In the rows, zero is written as 128.
One hidden turn or mirror swaps the rows below in pairs. Which row is each named row swapped with?
The rows were stretched afterwards, more along some directions than others.
Q476: [129 137 112 131 104 129 174 160 107 167 136  97 112 105 147 111 110 113
 135 105 114]
Q215: [136 142 109 131 106 145 155 141  98 158 106 124 122 106 128 116 111 117
 101 123 115]
Q951: [132 134 144 135 145 103 134 129 123 115 125 146 170 104 108 138 109 118
 161 124 126]
Q550: [128 125 143 139 109 142 119 125 152 170 152 136 150 126 141 158 126 115
 108 115 147]
Q516: [137 126 113 140 107 141 122 128 139 128 132 128 129 124 124 135 119 141
 117 133 177]
Q177: [161 151  90 137 131 124 168 123 130 173 162 128 163 105 127 148 145  99
 120  99 139]
Q870: [106 144 130 153 129 125  79 149 152 124 115 157 147 116 133 162 123 101
 136 107 123]
Q591: [140 174 120 151 121 132 136 125 141 118 139 153 140 116 129 140 117 107
 127 105 161]
Q947: [135 131 117 142 101 151 174 143 120 170 155  90 103 123 154 130 126 119
 107 107 140]
Q110: [132 125 137 154  94 108 155 148 111 157 129 121 155  74 125 117  99  97
 149  94 141]
Q219: [143 131 142 168  99 133 171 146 104 150 131 121 140 107 142 118 120 119
 117  95 130]
Q106: [117  82 143 136 117 144 115  95 168 113 123 125 128 167 132 116 135 108
 141 125 142]
Q95: [154 153 115 120 111 122 165 130 130 133 112 130 159  95  78  94 109 104
 150  91 114]
Q364: [151 108 106 146 144 178 162 138 105 174 163 108 132 125 171 139 162 130
 122 121 135]
Q881: [140 145 147 139 123  99 158 104 130 101 146 130 117 115  91 111 113 118
 158 126 111]
Q125: [136 119 148 154 123 140 150 108 109 134 174 131  87 123 127 135 122 131
 111 145 141]
Q829: [127 136 131 171 134 148  87 127 131 125 122 183 154 107 101 127 129  95
 125 123  99]
Q27: [123 126 128 124  89 106 158 121 124 137 135 127 136 116 128 129  93 116
 149 129 153]
Q80: [134 125 116 142 126 117 118  91 145 108 145 129 120 154 120 127 145  99
 145 148 147]
Q431: [162 162  82 127 120 143 189 125 106 165 174 107 122 121 151 121 146 123
 132 119 148]
Q926: [149 158 145 147 120 125 182 103 105 133 161 131 109 125 107 108 115 117
 128 140 134]
Q998: [108  85 156 140 108 134 114 105 155 109 111 136 129 151 132 135 110 115
 133 120 137]
Q548: [118 131 141 142 153 124  78 118 162 116 105 179 172 128 117 150 137  80
 133 117 102]
Q408: [167 111 110 136 108 112 214  98 109 147 162 116 141 100 131 115 125 110
 145 101 148]
Q893: [152 119 130 148 115 108 187 103 112 141 148 116 138 127 110 127 125 114
 126 133 136]
Q578: [143 107 139 145 156 106 138  95 143 105 148 142 130 114 128 151 124 129
 136 128 134]
Q78: [121 109 139 144 148 134 114  98 147  91 118 146 114 168 133 112 151 127
 129 151 121]
Q542: [150 149 114 143 143 133 135 111 133 126 164 138 141 131 120 165 142 131
 132 150 160]
Q387: [112 133 140 162 148 141 113 138 108 157 140 158 123 125 134 135 125 106
  99 143 112]
Q664: [136  83 143 140  91 174 142  97 148 135 140 105 140 142 129 121 128 112
 137 114 130]
Q150: [134 136 143 156 121 141 132 128 117 157 134 134 125 133 133 131 110  78
 115 111 127]
Q554: [137 166 136 151 137 134 138 143 102 117 161 146 112  92 118 124 119 149
 138 147 142]
Q822: [153  94 118 130 113 152 182 105 127 144 186  94 102 138 171 117 141 141
 148 129 180]
Q806: [145 116 104 133 159 144 128  98 147 119 152 126 135 163 148 133 169 127
 150 142 133]
Q400: [154 130 130 148  99 143 153 141 124 160 119  96 168 103 129 108 125 112
 139  74 105]
Q600: [129 110 154 166 119 117 104 109 137 133 111 145 141 133 107 120 128 113
 121 138 106]
Q352: [151 117  99 128 118  97 157  97 162 111 154 117 115 137 140 150 139 126
 143 122 181]
Q949: [137 107 139 121 100 119 140 109 162 106 115 124 133 150 111 128 111 105
 142 104 133]
Q324: [125 156 138 124 118 113 124 140 158 132 148 122 133 120 115 132 116  99
 159  95 118]
Q209: [134 134 135 156 130 144 150 119 102 124 173 143  95 106 112 129 133 127
 109 149 145]
Q419: [152  95  97 128 130 177 167 125 130 179 188 104 126 134 159 142 162 119
 125 118 168]
Q868: [142  88 115 143 158 109 141 128 123 124 138 113 142 130 153 157 141 142
 159 147 132]
Q99: [107 148 124 115 119 132 113 140 155 144 134 117 134 146 143 166 120 103
 125 112 149]
Q840: [133 123 139 125 128  96 164 126 130 136 130 103 136 132 105 130 122 107
 160 123 103]
Q836: [113 140 131 148 124  92 136 130 134 122 107 162 114 130 119 126 112  89
 113 112 128]
Q355: [111 140 150 159 156 149  94 114 132 118 140 160 101 153 133 134 126 113
 101 158 124]
Q318: [120 167 133 130 122 132 148 153 119 127 168 110  91 117 141 140 106 120
 159 117 146]
Q403: [142 135 102 140 168 125 122  88 152 109 146 150 121 157 132 139 167 108
 115 129 129]
Q727: [113 112 118 134 157 149 121  96 128 102 147 154  73 164 160 127 144 140
 118 173 154]
Q981: [109 169 127 144 119 115  90 153 144 112 119 152 136 100  97 130 114 106
 145 110 115]

Swapped with Q822: Q554
Swapped with Q27: Q591
Swapped with Q110: Q516
Swapped with Q548: Q949
Swapped with Q80: Q95

